Small tables with named rows and columns. After each table, cells are looked up by row and column.

Table Razigap
	Nomaso	Poz	Tosik	Nukoda	Vofa	Ketakat	Sisu
Salor	156	47	158	160	40	35	209
Mikabas	88	49	90	77	47	48	113
Dit	128	128	78	40	82	135	75
Renarim	77	99	73	86	119	101	49

Nukoda of Renarim = 86
Vofa of Renarim = 119
Vofa of Salor = 40
Nukoda of Dit = 40
Vofa of Mikabas = 47
Ketakat of Dit = 135
Poz of Renarim = 99
Nukoda of Salor = 160
Sisu of Salor = 209
Nomaso of Mikabas = 88
Ketakat of Salor = 35
Poz of Mikabas = 49
Poz of Dit = 128
Ketakat of Renarim = 101
Poz of Salor = 47
Ketakat of Mikabas = 48

Vezo:
,Sufode,Siv,Nadalub
Kosibir,53.84,48.18,79.97
Gaf,58.57,93.87,72.29
Nel,88.95,81.53,64.01
Tavu,24.18,30.29,61.83
Niz,23.07,32.64,81.17
Ter,51.34,42.06,72.42

What is the Siv of Gaf in Vezo? 93.87
What is the Sufode of Gaf in Vezo? 58.57
What is the Nadalub of Kosibir in Vezo? 79.97
What is the Siv of Ter in Vezo? 42.06
What is the Siv of Kosibir in Vezo? 48.18
What is the Nadalub of Ter in Vezo? 72.42
What is the Siv of Niz in Vezo? 32.64
What is the Nadalub of Niz in Vezo? 81.17
What is the Sufode of Niz in Vezo? 23.07
What is the Sufode of Nel in Vezo? 88.95
What is the Nadalub of Tavu in Vezo? 61.83
What is the Nadalub of Nel in Vezo? 64.01
What is the Siv of Nel in Vezo? 81.53
What is the Nadalub of Gaf in Vezo? 72.29
What is the Sufode of Tavu in Vezo? 24.18
What is the Sufode of Kosibir in Vezo? 53.84
What is the Siv of Tavu in Vezo? 30.29
What is the Sufode of Ter in Vezo? 51.34

Muv =
          Gid  Bekan    Zep   Pase
Dov     3.657  7.547  0.666  2.857
Pila    3.532  0.331  4.044  4.853
Givaka  3.182  2.303  3.375  2.854

Bekan of Givaka = 2.303
Bekan of Dov = 7.547
Zep of Dov = 0.666
Gid of Givaka = 3.182
Pase of Dov = 2.857
Zep of Pila = 4.044
Bekan of Pila = 0.331
Gid of Dov = 3.657
Pase of Pila = 4.853
Pase of Givaka = 2.854
Zep of Givaka = 3.375
Gid of Pila = 3.532

Zifo.csv
,Tib,Gil,Rad,Koz,Laba,Tisi,Bamidas,Lonog
Nepu,1.86,-2.45,-5.18,-1.08,-1.52,-0.66,7.99,-2.83
Lezikep,-4.89,2.30,-0.34,-5.97,-5.95,-5.79,-1.26,0.68
Muv,-0.52,-3.23,5.43,-3.84,-1.73,-9.56,3.41,-3.29
Fozito,-9.19,-2.07,3.27,0.00,1.85,3.56,-5.12,3.45
Zed,-9.81,-0.15,3.95,-2.69,0.14,-0.31,-4.37,3.40
Felares,-7.77,-2.68,-1.82,-2.65,-0.13,5.65,-3.98,0.54
Puda,0.21,-1.07,0.49,1.56,-7.87,-4.06,-0.79,1.70
Derivop,-4.86,3.88,-2.17,-0.96,3.36,1.12,-5.95,2.04
Bokibel,-0.46,7.90,-9.97,-5.10,-3.67,-1.63,-5.19,-0.55

What is the Koz of Bokibel in Zifo?
-5.10
What is the Laba of Felares in Zifo?
-0.13
What is the Gil of Fozito in Zifo?
-2.07
What is the Tisi of Nepu in Zifo?
-0.66
What is the Rad of Fozito in Zifo?
3.27
What is the Lonog of Puda in Zifo?
1.70
What is the Gil of Puda in Zifo?
-1.07
What is the Laba of Muv in Zifo?
-1.73
What is the Laba of Zed in Zifo?
0.14
Row with the largest Tib: Nepu

Table Pota
|  | Pel | Tuvutov | Berego | Gom | Zez | Zosuze | Val | Vika | Tekazaf |
|---|---|---|---|---|---|---|---|---|---|
| Sitim | 155 | 218 | 139 | 135 | 80 | 99 | 75 | 132 | 72 |
| Madamas | 124 | 104 | 189 | 169 | 207 | 218 | 185 | 153 | 187 |
| Sebud | 167 | 221 | 112 | 119 | 148 | 118 | 168 | 184 | 171 |
| Seg | 127 | 222 | 111 | 90 | 59 | 80 | 53 | 119 | 53 |
| Zemutu | 92 | 92 | 169 | 142 | 217 | 215 | 199 | 156 | 204 |
| Boso | 191 | 132 | 219 | 204 | 97 | 163 | 72 | 84 | 68 |
| Bita | 190 | 115 | 215 | 209 | 117 | 167 | 89 | 75 | 85 |
| Kob | 170 | 242 | 95 | 110 | 120 | 86 | 155 | 196 | 157 |
| Gisepo | 161 | 123 | 206 | 192 | 123 | 171 | 92 | 96 | 87 |

Seg, Gom => 90
Sebud, Zez => 148
Gisepo, Gom => 192
Sebud, Pel => 167
Kob, Berego => 95
Sebud, Tuvutov => 221

Table Pil
|  | Tavodot | Gumo |
|---|---|---|
| Lazale | 4462 | -7650 |
| Muz | 1806 | 9810 |
| Zital | 9347 | 1390 |

Gumo of Zital: 1390
Tavodot of Muz: 1806
Tavodot of Zital: 9347
Gumo of Muz: 9810
Gumo of Lazale: -7650
Tavodot of Lazale: 4462
Row with the largest Gumo: Muz

Nosu:
,Nivo,Biror,Kiduzog,Kad
Voguk,8.8,-3.2,5.8,4.3
Liri,7.1,-4.1,4.3,4.4
Gal,1.2,-1.9,-3.4,-4.4
Nufa,6.2,2.2,5.6,2.3
Vima,6.0,4.7,2.2,3.3
Fevibet,0.0,-2.4,-3.0,-4.7
Nazen,6.2,3.8,4.8,2.9
Rin,1.1,-1.9,-3.3,-4.4
Mag,5.9,6.6,-5.6,3.5
Fugur,6.3,5.1,3.0,3.8
Rezumul,0.2,-2.3,-3.2,-4.8

Rezumul, Biror => -2.3
Voguk, Nivo => 8.8
Fevibet, Kiduzog => -3.0
Voguk, Kad => 4.3
Liri, Nivo => 7.1
Rin, Kiduzog => -3.3
Liri, Biror => -4.1
Nufa, Biror => 2.2
Nazen, Kiduzog => 4.8
Fugur, Biror => 5.1
Voguk, Kiduzog => 5.8
Fevibet, Kad => -4.7
Rin, Nivo => 1.1
Vima, Biror => 4.7
Nufa, Kiduzog => 5.6
Mag, Nivo => 5.9

Doguko:
fields: Vanosaf, Mamo, Reze, Puzu
Gepu: [3.71, 6.75, 6.18, 7.91]
Mul: [3.29, 4.98, 8.24, 7.24]
Duvaf: [6.46, 3.34, 1.94, 1.58]
Mab: [5.00, 4.90, 5.58, 4.80]
Telo: [5.99, 5.21, 2.87, 4.06]
Supup: [6.16, 3.83, 3.09, 2.35]
Raro: [5.24, 4.32, 2.57, 1.80]
Niz: [4.11, 4.40, 5.89, 3.95]
Rigob: [4.20, 5.39, 5.49, 4.79]

What is the Mamo of Rigob in Doguko?
5.39
What is the Puzu of Niz in Doguko?
3.95
What is the Puzu of Duvaf in Doguko?
1.58
What is the Reze of Gepu in Doguko?
6.18
What is the Mamo of Raro in Doguko?
4.32
What is the Mamo of Mul in Doguko?
4.98
What is the Reze of Raro in Doguko?
2.57

Table Rur
|  | Siro | Gal | Defin | Zopezab | Gep | Nizug | Lir | Kezika |
|---|---|---|---|---|---|---|---|---|
| Munu | 48554 | 28228 | 26508 | -13254 | 4482 | -54572 | 60370 | 36433 |
| Dum | 56500 | 29771 | -3160 | 21863 | 26636 | 31732 | -49990 | 34034 |
| Sof | -31314 | -3235 | -8301 | 28497 | 15978 | -3232 | -57182 | -4616 |

Munu, Gal: 28228
Munu, Gep: 4482
Dum, Lir: -49990
Sof, Defin: -8301
Sof, Nizug: -3232
Munu, Zopezab: -13254
Sof, Kezika: -4616
Munu, Nizug: -54572
Sof, Gep: 15978
Munu, Defin: 26508
Dum, Defin: -3160
Dum, Zopezab: 21863
Munu, Siro: 48554
Which row has the largest Defin? Munu

Sek =
         Vuzosed  Feti  Sekesut  Tel  Leti  Pezulu  Puvomav  Fad  Mozuleg
Movi          40   157      174  228    82      78       44  186       47
Girifu        71    66      154  184    52     171       71  122      183
Met          132    49      123   60   141      72       89   54      179
Bezulik      154    63      179   50   122     145       68   71      161
Nuvese       100     7      136   21   132      94      114   80      187
Nam          136    29      143   59   126     115      131   85      189
Nusiv        178    45      143  159   168      83       72   56      171
Tam           68   158      135  126    79     141       62  188       78
Pogad        205    50       55   46   138     154       92   64      194
Nos          101    49      149   52   146     127       66   50      213
Sem          111   181      170  109    74     166      200  154      102
Begomel       46   173      167  182    60     106       64  180       49
Ror           75   155      147  101    77     102       92  193       58
Bako          38    59      157  213    78      60       55  132      163

What is the Feti of Bako in Sek?
59
What is the Sekesut of Nusiv in Sek?
143
What is the Vuzosed of Tam in Sek?
68
What is the Vuzosed of Bako in Sek?
38
What is the Mozuleg of Ror in Sek?
58
What is the Vuzosed of Sem in Sek?
111
What is the Puvomav of Begomel in Sek?
64
What is the Leti of Movi in Sek?
82
What is the Fad of Bezulik in Sek?
71
What is the Leti of Nuvese in Sek?
132
What is the Fad of Movi in Sek?
186
What is the Leti of Nusiv in Sek?
168
What is the Vuzosed of Met in Sek?
132
What is the Mozuleg of Begomel in Sek?
49
What is the Mozuleg of Tam in Sek?
78
What is the Tel of Begomel in Sek?
182
What is the Fad of Nam in Sek?
85
What is the Sekesut of Bezulik in Sek?
179
What is the Pezulu of Pogad in Sek?
154
What is the Feti of Met in Sek?
49

